One vector is turned by the same rotation once a step. Each row is the vector after some number of steps, and that number follows the row.
The counts run from 0 to 421.
[145 169 131 173 122 151 155 125  79 117  91  93 141 112  63 133 134 132
 126  66  87 104 147 177 151 146 124 111 137  77 126  85 155 160 101 156
 133  94 109 158 110 101  99 116 109 131 138 100 131 143 136 102 130 130
 150 122 103  94 165 140 126 129 107 121 153  91  66 115 137 113  91 155
 149 133 107 115]
350
[140 174 107 137 110 154 143 126  87 100  59  88 104 130  59 140  94 140
 112 110 115 102 138 155 144 136 154 107 136  98  88 106 141 125 125 135
 142 100 120 151 111 138  74 130  99 157 116 110  98  94 132 108 107 147
 135 117 112  73 161 145 121  89  96 114 131  84  82 129 141 122  98 183
 121 104 124  98]
355
[113 159 107 162 126 159 129 125  96 139  81 137 123 124 112 161 110 125
  86  82 104 108 159 152 152 110 155 101 115  53  85  72 145 142 131 151
 118  68 130 167 112 164  90 139 110 126 126  94 106 134 135  98 104 141
 124 104 115  75 141 132 148 136  94 136 150  80 133 114 113 133 105 186
 128 111 123  90]
15
[106 139  97 151 127 139 158 128 122 109  86 122 120  95  82 160  88 147
 133 108 126  72 146 159 159 129 132 123 136 120 134  95 142 129 115 150
 151 119 110 175 102 136  94 126 128 162 119 107  95 107 107 121 137 120
 173 109 104  57 161 141 168  73 117 115 151 117  92 133 120  83  77 154
 102  95 116  98]
241
[ 96 132  99 151 128 154 163 151 119 118  93 121 128  75  94 139  77 147
 104  79 111  66 131 144 130 117 110 126 126 120 153  86 157 167 109 138
 143 120 124 172  96 144  97 114 119 123 109  87  96 123 123 116 124 120
 165 117 107  58 155 125 172  96 126 125 165 141 110 126 130  86  87 148
 103  98 126  99]
256
[117 141 137 182 129 159 148 103 123 142  92 128 115 119 122 121 138 133
 102  46 106 114 140 158 167 120 131 112 128  88 125  53 164 134  95 160
 128  81 117 165 114 110 109 118 112 125 120  96 123 154 115 118 108 100
 155 125  98  63 147 137 164 131 105 150 164  77  90 104 123 121 104 145
 135 111 111 122]
36
[131 167 138 164 136 162 134  96 130 104  83  97 106 114  64 122 115 130
 100 128  94 129 153 137 137 130 156 116 100  97 113 103 160 149  97 131
 126  88 135 152 115 128  77 142 116 139 131  98 119 106 122 118  60 119
 133 118  74  64 157 148 157 109  81 130 148  68  82 125 146 123  93 165
 113  92 112 119]
344
[ 96 132  92 144 115 154 140 109  92 128  73 128  99 105 104 148  81 153
 104 112 124 109 128 159 159 124 151  68 145 113  98  74 135 118 104 145
 142 114 115 168 122 141 115 134 104 155 107 106  99 119 126 118 106 121
 150 122 115  73 163 164 159  77  90 128 156  82  96 134 140 102 103 170
  99  89  95 108]
64
[109 152 127 145 122 129 160 124  94 100  94 101 107 100  81 127  90 128
 131 124 118 100 133 150 137 132 135 109 146 112 133  93 138 138  81 147
 125  96 154 154 125 140 103 119 117 145 137 100 103 124 112 102 109 125
 167 101 104  51 142 136 163  72 105 129 166  92  89 130 163  80  72 164
  88  77 111  96]
82
[120 145 126 164 152 137 141 102 111 140  72 117 166 112 115 146 112 125
 108  87  95 111 160 159 154 139 130  98 163 108  81 111 147 135 126 148
 128  71  90 154 128 116  80 122 121 122 148 125 114 104 127  98  78 145
 121 117 125  77 166 168 144 130 111 103 150  86 108  99  98 141 112 184
 168 120 106  68]
158
[ 98 164 106 135 125 161 147 113  96 152  50 128 109 102 136 155 115 121
  97  95 108 110 135 158 138 114 162 145 120  67 113  86 149 131 112 143
 130  79 141 148  95 121 109 138 108 122  94  79  97 129 127 111 105 104
 113 114 115  63 176 151 154 116 117 126 165  87 102 143 119 106 142 166
  91  90 104 125]
204
[124 156 104 169 117 140 145 116  81 144  84 104 132 127 115 136 129 128
 115  50 133 102 136 174 160 112 140  97 141  70  90  47 137 134 105 142
 128  74 130 155 110 120 112 102 123 162 121 124 117 151 108 104 125 142
 150  92 112  74 142 133 140 127 107 146 162  73  83  95 137 132 100 149
 156 118 131 106]
40
[114 150 137 170 128 140 156 128  96 136  62  92 115 123  93 141 100 116
 130  85  84 102 161 161 141 164 133 116 163  95  96  94 129 123 100 153
 114  98 108 153 107 105  93 118 103 133 136 102 108 104 130 107 126 140
 153 117 119  66 178 137 119 105 109 120 151 105  90 142 128 108  99 174
 130 106  97  80]
380
[112 132  75 138 142 164 155 129 116 133 109 126 124  90 153 141 103 141
  83 103 129  88 124 141 104  90 122  99 115 101  94  68 149 140 127 128
 127  75 154 163  95 163 102 128 109 114 130 114 101 109 128 125 101 133
 118 104 129  44 145 134 165 102 114 123 158 118 132 100 143 113  74 172
 106  71 129  83]
278
[128 164 119 167 117 142 142 123  87 152  64 108 131 137 109 129 120 113
 115  97  84 142 147 164 147 132 146  98 151  77 100  52 140 153 121 140
 118  86 114 150 113 140 105 120 109 139 148 114 132 149 138 107 101 126
 142 119 105  76 144 146 144 121  94 123 147  75 100 121 125 111 105 190
 127  98 114  99]
347
[114 151 119 164 145 137 150 132 115 150  89 113 158 100 121 145 137 118
 111  99  75 100 156 180 147 129 128 118 160  90 114  78 154 151 150 171
 128  92 120 156 119 135 112 126 117 100 185 119 143 128 132 105 109 121
 138 100 122  78 135 164 158 104 117 114 160 102 113  92 111 100  73 186
 133 119 117  89]
129
[ 96 138 110 147 105 145 179 140 125 160  94 121 121 102 125 142 130 112
 100  74 108  65 166 171 122 107 130 141 133 109 114  66 142 160 134 147
 137 107 140 182  99 143 100 117 131 123 161 121 138 134 128 117 115 135
 145 106 131  64 121 174 146 113 118 123 155 104 127 110 111 108  70 176
 131  84 145  64]
273
[111 146 124 141 106 161 162 141  90 137  92 108  93 109  92 147  91 132
 119  90 117  91 161 167 113 130 154  91 148 112  82  73 131 137 105 127
 134 115 141 180 114 140 112 120 123 133 132 136 117 130 125 110 120 160
 146 118 129  53 141 152 123  97  90 138 148  87 103 132 138 125  81 181
 114  91 129  68]
74
[130 157  72 142 130 155 162 128 121 122  80 104 130  88 109 132 127 135
  88 100 125  78 108 152 122  97 119 133 132  96 142 103 150 146 126 143
 144  77 151 145 108 136  86 110 109 130 131 118 117 111 122 127  92 120
 145  93 115  58 152 153 172 105 139 118 163 121 101  94 143  95  73 166
 114  84 156 111]
289
[119 180  90 169  92 154 118 117 115 122  53 102 107 128  62 135  94 121
 106  87 119 105 130 150 163 120 149 155 123  89 112 105 141 144 118 145
 158  88 137 146 133 132  55 122 121 171 121 100  80 123 125 111 109 154
 151 108 100  75 151 136 151 110 123 120 141 102 113 110 115 117  97 169
 123  93 128  97]
23
[131 168  94 136 101 171 160 120 125  97  74 110  97 118  68 133 112 146
 102  83 148  95 122 154 149 113 153 125 122  83 135  99 142 141 115 144
 145  83 130 156 105 136  70 116 110 164  89 104 101 127 112 135 109 125
 145 122 104  66 160 138 156 105 103 138 159  87  80 115 129 105 106 142
 103  90 137 136]
42
[114 145  88 171 132 148 129 114  85 128  69 116 135 108 102 135  91 148
 109  57 126 110 111 145 170 118 115  83 138  83 110  69 138 138 108 135
 135  99 109 150 112 115 104 107 117 162  99 102  77 135 107 115 118 135
 145 102 121  70 163 119 148 107 104 144 161 104  98  96 135 128 111 150
 136 107 100 113]
39
[121 173 119 133 130 139 171 134  95 122  70 125 115  91 142 140 116 123
 121 120 103 120 155 152 133 126 162 123 134  77 125  72 154 139 116 156
 121 105 122 158  84 144 116 123 111 106 133  93 111 112 133 100 116 100
 130 110 112  64 153 156 159 100 117 127 179  91 106 152 134  67 111 170
  90 104 106 118]
392
[110 134 138 133 128 173 175 141 134  97  92 134 117  87  88 154  95 158
 117  60 128  87 161 154 142 120 144 108 141 133 119 110 160 139 119 151
 140 102 106 185  87 115  77 116 121 130  75  96 128 140 104 123 117 139
 153 133 125  58 171 125 133 103 113 142 171 115  96 142 127 122 103 146
 112 118 109 104]
231
[120 128 144 164 151 138 154 122 131 129  60 107 108 119  95 141 121 140
 130  60  90 105 148 160 158 150 117 117 163 112 110 116 147 119  85 164
 119 102 113 151 110  81  91 114  95 131 119  97 120 122 129 111 113 129
 174 122 116  53 180 145 127  81 130 125 157 106  64 130 127 103  89 152
 121 108  85 101]
379
[127 134 116 115 143 143 174 129 112 124  95 105 112  85 124 129 125 155
 107  66 111  88 122 151 118 111 130 106 166 117 108 114 144 112 101 155
 118  74 156 152 111 109 107  96 101 110 104 110 140 116 125 123  97 128
 135 116 142  50 166 146 121  78 130 127 170 104  75  96 160 100  83 162
 115 101 137 105]
91
[131 177 105 157 127 152 148 122  86 139  69  88 153 117  93 118 127  98
 113  87 102 101 136 172 142 132 146 124 147  73 107  71 146 157 118 154
 137  78 126 146 136 119 107 118 110 136 168 118 115 133 127  94 111 121
 123  92 111  85 142 172 147 131  99 110 157  73  86  99 126 124 101 175
 141 108 135 106]
332
[116 153 107 115 128 137 189 149  89 119 106 121 143 107 141 171 106 129
 128  81 110  84 158 170 141 122 132  82 165  95  79  91 130 144 134 151
 118  80 101 176  92 142 111 110 132 127 132 118 139 131  97 106 114 132
 133 111 157  52 146 157 142  96 131 133 154 122 115 107 139 100 108 156
 134 135 116  84]
416
[123 143  99 138 143 153 151 136 125 104  85  99 150  69  87 130 113 143
 100 120 102  73 132 153 131 123 115 129 144 133 137 118 152 152 118 160
 145  94 148 144 117 132  95 130 103 100 129 103  99 103 125 104  90 113
 146  95 107  61 162 163 164  82 120  95 172 126  96 120 133  84  90 160
 105 100 111 102]
112
[126 147 129 141 122 146 174 154  92 105 112  97 143  85  85 136 111 135
 119  83  96  69 164 180 117 136 118  96 144 112 117  89 149 172 126 157
 133 110 108 180  91 128  99 114 115 109 160 120 133 140 109  96 127 148
 146 111 125  70 134 157 129  99  87 124 161 117 100 108 142 110  74 154
 134 129 127  77]
103
[134 166 112 180 128 156 130 124  82 127  91  81 138 116  70 126 111 114
 105  91  95  98 142 155 128 132 122 101 112  80  75  77 144 166 114 123
 131  84 137 144 111 139  86 118 115 124 157 114 116 133 135  98 102 159
 145 117 108  76 137 137 129 137  98 120 140 112 101 102 139 143  82 171
 151 108 130  72]
321
[136 157 132 162 148 159 156 143 113  94 121  97 136  82  91 142 119 138
 115 124  98  73 150 144 101 132 122 114 118 114  91 111 148 150 123 147
 127 101 139 166 108 128  78 136 114  89 156 110 131  96 135  95  98 143
 132 101 120  61 147 143 123  95  93 108 158 124  93 113 132 109  72 163
 127 108 133  75]
122
[113 134  88 131 108 140 168 135 127 115  84 119 100  89 118 151  99 156
 104  86 136  68 132 150 137 106 144 129 130 104 125 102 126 107 108 153
 134  83 151 163  88 127  75 116 108 131  89  91 106 107 120 137 124 140
 148 113 127  33 162 129 131  77 139 140 162 132 109 118 134  87  99 153
  97 102 124 103]
245
[113 148 116 120 127 141 174 123 119 135  70 124 116 104 147 144  88 122
 113 110 103 100 152 148 114 131 150 122 154 100 104  97 153 142 121 136
 126  85 138 159  95 140 102 119 135 125 115  99 126 105 109 119  94 116
 131 116 111  27 157 175 158  98 131 119 151 108 128 152 137  83 109 169
  87  83 110  87]
407
[105 157 128 163 136 133 160 136  90 111  86 101 134 107  93 154 105 125
 147 107  87  81 170 168 143 166 142 114 150 111 108  97 151 135  99 148
 119 120 105 167 112 121 103 123 132 143 151  98 106 102 102  91 130 119
 156 104 118  57 148 142 158  94  99 121 150 101  86 147 124  90  92 148
 115 110  95  82]
395
[140 145  99 148 148 139 150 124 134 130  69 103 145  85 116 116 132 138
 115 101  82  79 113 143 152 114  88 120 156  98 140 113 160 130 120 162
 130  88 124 146 119 106  83 105 101 124 143  87 125  88 136 154  91 107
 151 101 108  52 163 141 174  81 135  85 155 139  82  81 123  91  76 156
 119 108 114  99]
131
[120 154 127 162 152 147 134 134 104 138  95 100 175  89 119 131 103 118
  90  68  76 110 139 141 133 135 103  89 162 104  83  94 160 174 112 140
 127  76 113 146 114 119  93 119 117  89 147 123 124 135 130  82  80 134
 127 117 123  74 161 156 158 127 112 104 168 123 124 103 122 117 100 167
 150 121 106  64]
143
[122 136 132 166 138 148 144 123 122 118 101 112 146 109  97 131 137 119
  90 105  93  89 143 149 101 105 132 139 117  96 126  96 160 171 111 147
 117  76 156 158 117 142  88 134 116  97 159  96 120 125 125  96  92 124
 139  95  98  62 127 142 162 120 105 112 172  90 105 103 133 107  80 154
 122  93 134  90]
299
